Families of rows that turns and mirrors carry onto each other, the same ones carrying the whole set onto itself: the rest of each named row's family, in list order:
4 families of 8 rows:
geva: [  1  -2 -12  -6 -12   9  10  18 -27  -4   0   1   7  21 -10   8  10  -8
   5  10  30  -9  -6  -4  -5  26  -9]
sodos: [ 16   0  -7   6   0  11 -12   0  14 -18   5   6  14 -31  -4   4  -2   5
 -16   1  -6 -10  -9  17  11 -20 -13]
magem: [ -8   1 -17 -14 -12  -3   4  15 -24   3  -3 -17   5  14  -5   4  15  -3
   5   3  32  -3  -6  -7   6  16 -12]
lipe: [  5   8  12  14  12   6  -5  14   4 -15  -4  -8  -6 -28   9   6   5  -5
 -18   9   7 -20  15  10   5 -17 -11]
Romiv: [  9   3 -16  -1  -3   1   0   6 -10   7   3 -25   4  13  -8   3  -5  18
   3  -5  28   3 -26 -22  -2  22  -9]
gen: [  2  12  -7  -1  11   5 -13  13 -10  -5  -8 -27  -6   6  -9   7  -2   0
  -2  15  28  -6 -17 -30   2  12   3]
varo: [  6  -2  -9  10 -13  12   7   0 -14   8  -4 -10  -3  27 -15   3  -4  11
  -6  -5   7   2 -30 -13 -12  33   4]
gez: [  9   0 -19   6  -4  -9   8   2 -15   5   0 -28  -5  26   0   6  -5   6
   4   3  30   1  -3 -16   1  12 -11]
Kek: [ -9  -1 -10  -1 -17   8   9  13 -24   5  -7   1   3  30  -6  10  16   1
   8  12  10  -8 -14   5  -7  33  -5]
gis: [ -1   4 -15   9  -8  -7   9  -3 -12  17  -8 -30 -10  33   4   6  -1  14
   8   7  16   0 -11  -6   0  20  -7]
Rozo: [ 16  -4 -13  14  -7   3  15   2 -20   1   1 -13  -5  33  -7   6  -8  -3
  -2   6  26  -4  -2 -12 -10  20  -5]
pef: [ -8   6  15  26   2   2  -3  11   6  -5 -12   0 -11 -10  13  14  15  10
 -12  15 -28 -19   2  21   1  -6  -3]
Ruz: [  5   0  -9  16 -11   6  15  -3 -14  12  -8 -14 -11  39  -1   6  -4   5
   3  10  13  -4 -10  -1 -10  29  -1]
ralo: [  8   4  18  25   7  14   0  16   4 -17  -4  11  -6 -16   9  13   5   2
 -14  19  -9 -24   9  17  -6  -3  -6]
Tuki: [ 20  -7   0  10   1  11   6   0  10 -14  12  -5   0 -17   7   4  -1   1
 -24  -3  -4 -17   0  27  13 -22 -15]
punit: [ 17  -5 -13   7  -7   7   6   8 -16  -3   6  -9   5  20 -16   6  -8  11
  -4  -4  20   1 -24 -23 -10  24  -3]
taru: [-14  12  -5   1   4   0 -14   6  -9   6 -17 -31 -12  16  -7   7   6   6
  -3  13   6  -1 -24 -25   5  14  11]
vudut: [ 11  -3  -3   9  -1   0   0  -2  14  -5   7 -17   0 -16  15   8   5  14
 -16  -3 -13 -14  -5  27  20 -24 -18]
Vobeg: [-10   9  10  13   6  -6  -8  10   6  -4 -12 -20 -11 -23  14   6  14   6
 -16   6 -12 -13   7  12  12 -19  -6]
Bav: [ -7   6  -1  15   0   9  -8  10 -10  -2 -13 -10  -9  27 -11  14   4   8
  -2  20  -6  -6 -26 -21  -7  25  15]
Lif: [  3   1  -3   2   9   1 -15 -15   4   0   6  -2  -4 -25  12   4  21 -10
  -1   8  -9  -8 -16  19  27 -13 -17]
feso: [ -1  -3   2  11   5   7 -10 -17   3   2   2  10  -7 -13  11   7  24  -7
  -1  12 -25 -10 -21  26  20  -4 -10]
vefib: [  8  -1   4  16  -3  11   5  -5  17   2   3  -9  -4 -10  15   9   4  17
 -12   4 -22 -19 -11  38  13 -10 -14]
zumek: [ 18  -5  -1   5  13   8 -10  -8   0 -13  14  13   2 -26   7   5  14 -16
  -4  11   1 -13 -11  16  20 -12 -19]
maki: [  5   6  -8   2  -2   7 -15  -4  18  -4  -2  -5   9 -31   4   2   4  14
 -10   2 -14  -8 -15  22  17 -17 -13]
mitiv: [ 14  -7   3  15   7  14  -6 -11   0 -11  11  24  -1 -14   5   9  16 -14
  -4  15 -16 -14 -16  22  12  -2 -11]
Devu: [ 14  -1   0  13  -5  21  -7  -5  12 -14  -1  17   8 -22  -7   2  -2   2
 -18   5 -19 -14 -12  25   3  -9  -5]
rosoz: [-18   3 -14  -9 -17  -3   4  12 -22  12  -9 -18   1  25  -2   7  21   4
   9   6  12  -1 -14   2   5  23  -8]
Ruso: [ 18  -5   8  18  -1  22   9  -4  12  -8   7   3  -3 -10   9   6  -2   5
 -21   4 -13 -22  -6  37   6  -8 -11]
vufi: [  9   6  -2  11   8  14  -8  16 -11 -13  -3  -5  -2  17 -13  14  -5   0
  -1  23  18 -11 -18 -27 -10  22   8]
Zir: [  2   6   0  10  -7  17 -11  -8  18   0  -8   5   4 -22   1   2   4  11
 -13   4 -27 -12 -19  31   8  -7  -6]
bereb: [ -1   5 -11   0 -10   7   2  -2 -10  19  -7 -26  -4  19  -9   0  -2  18
   2  -5  13   3 -31 -11  -2  29  -2]

The rest of the family of vufi: lipe, gen, pef, ralo, taru, Vobeg, Bav
The rest of the family of Ruz: sodos, gez, gis, Rozo, maki, Devu, Zir
The rest of the family of mitiv: geva, magem, Kek, Lif, feso, zumek, rosoz

